Read these off the array that follows.
1) Which number is the first entry in the row that holds the smallest entry?
2) Which number is the entry just right of 2?
3) Which number is the entry in the top-right corner?
4) Which number is the last entry, reading row by row?
5) Which number is the second entry on the main diagonal?
6) Which number is the 3rd-last entry, reading row by row?
7) Which number is the smallest entry in the first column?
8) Which number is the entry just right of the centre entry?
[[7 4 5 4 5 5 4 4 5 7 3 3 5]
 [4 5 4 6 6 5 5 5 4 4 6 6 5]
 [7 6 4 4 5 4 5 2 4 3 5 5 4]]
1) 7
2) 4
3) 5
4) 4
5) 5
6) 5
7) 4
8) 5

A =
[[ -6  10  -1   5   2   7 -20   3 -31]
 [ -2  12  -6   3  -4  -4 -13  -1 -21]
 [ 34  21 -20   0  11  -9  -9   3 -25]
 [ 10  -7   2  -1  10   7   5   5   6]
 [-12  -2   2  -2 -12  -9   7  -7  14]
 [  8  -6   2  -1   8   7   4   4   4]
 [  6  12  -5   5   9   8 -21   6 -36]
 [ 22   9  -9   2  16   6 -11   8 -24]
 [ 14   4  -4   2  12   7  -7   6 -15]
 [ -9  12  -1   7   3  10 -27   5 -42]
 [ 30  20 -14   6  23  11 -27  13 -52]
 [-13  14  -2   6  -4   3 -24   1 -36]
 [ -5  17  -9   3 -10 -12 -13  -5 -21]
 [ 43  20 -21   0  17  -7  -7   5 -24]
 [-15  -5   4  -2 -13  -8   9  -7  18]
 [-37  17  -3   2 -38 -28  -7 -19  -4]]
Which number is the last entry in the row that holds the largest entry?
A: -24
Which number is the second entry on the main diagonal?
A: 12
The 1st entry, reading row by row -> -6
Which number is the entry in the bottom-right corner?
A: -4
Which number is the entry in the bottom-left corner?
A: -37
The entry just right of the largest entry: 20
The maximum -> 43
The 2nd largest entry is 34
Which number is the third entry on the diagonal from the top-right corner?
A: -9
The entry directly below the largest entry: -15
Which number is the 3rd entry in reading order?
A: -1
The smallest entry in the first row -> -31
Which number is the entry directly above the smallest entry?
A: -42
The fifth entry from the end, reading row by row is -38
Which number is the fourth entry from the end, reading row by row?
A: -28
The first entry of the smallest entry's row: 30
Which number is the second entry in reading order?
A: 10
Which number is the fourth entry in reading order?
A: 5
Which number is the 3rd entry from the end, reading row by row?
A: -7
The entry directly above -8 -> -7
Which number is the smallest entry?
A: -52
The entry directly below -10 -> 17
The entry just left of the smallest entry is 13
The entry directly above -28 -> -8
Which number is the largest entry in the last row?
A: 17

arr =
[[9, -8, 26, 39],
 [0, 23, 43, -2],
 [-17, 6, 27, -43],
 [12, 1, -31, 40],
 [0, -36, -42, 20],
 [-23, -23, 26, -49],
 [-18, -35, -37, -34]]
Find the 3rd largest entry.
39
Find the first entry on the main diagonal.
9
Find the first entry of the largest entry's row.
0
Find the bottom-left entry.
-18
Find the bottom-right entry.
-34
The largest entry in the first column -> 12
Find the last entry in the row that holds the largest entry.
-2
The entry directly below 12: 0
The smallest entry: -49
The entry just left of the largest entry is 23
The smallest entry in the last row: -37
Find the second entry on the diagonal from the top-right corner.
43
The third entry on the main diagonal: 27
Find the top entry of the column that holds the largest entry.
26
The entry just left of -42 is -36
The entry just left of -31: 1
Find the entry directly above -49.
20
Find the 3rd-last entry, reading row by row.
-35

[[-12  13   8   6  -7 -13  -8]
 [ 53  -9 -50 -37  39  56  54]
 [ -7 -15 -16 -19 -15   1  -4]
 [  5  23  16  19  11  -4   4]
 [ -8  18   4   2  -6  -7  -2]
 [-23  -7  16  11 -20 -24 -25]
 [-30 -16  42  39 -10 -44 -41]
 [  6   3 -15 -15  -2  12  11]
 [  7  19   3   6   6   3   8]
 [  5   0 -19 -20  -5  15  11]
 [ -9  -2   7   5  -6 -10 -10]
 [ 21 -29  -6  -1  18  18  11]]
Rows and columns are numbered from 1.
The entry just left of the smallest entry? -9
The entry at row 1, column 2: 13
The entry in the bottom-left corner? 21
The entry in the top-left corner? -12
The entry directly below the largest entry -> 1
The entry in row 3 and column 1: -7
The entry just right of -5? 15
The entry directly below the smallest entry? -16
The entry at row 2, column 1? 53
The entry just right of the smallest entry is -37
The largest entry? 56
The entry in row 1 and column 3 -> 8
The top-right entry: -8
The top entry of the column that holds the largest entry? -13
The bottom-right entry? 11
The entry at row 2, column 3 -> -50
The entry just right of -30? -16
The entry just left of -44 -> -10

Questions about the grid below.
1) Report the maximum.
2) Report the 3rd largest entry.
3) Report the entry just right of 115.
[[ 408  115 -107   82  698  742  -91  497  180  -26  891 -468 -460 -115
   655   58]
 [ 927  288 -564  440  869  432  787  671  471 -700  885 -344  736  882
   232 -667]]
1) 927
2) 885
3) -107
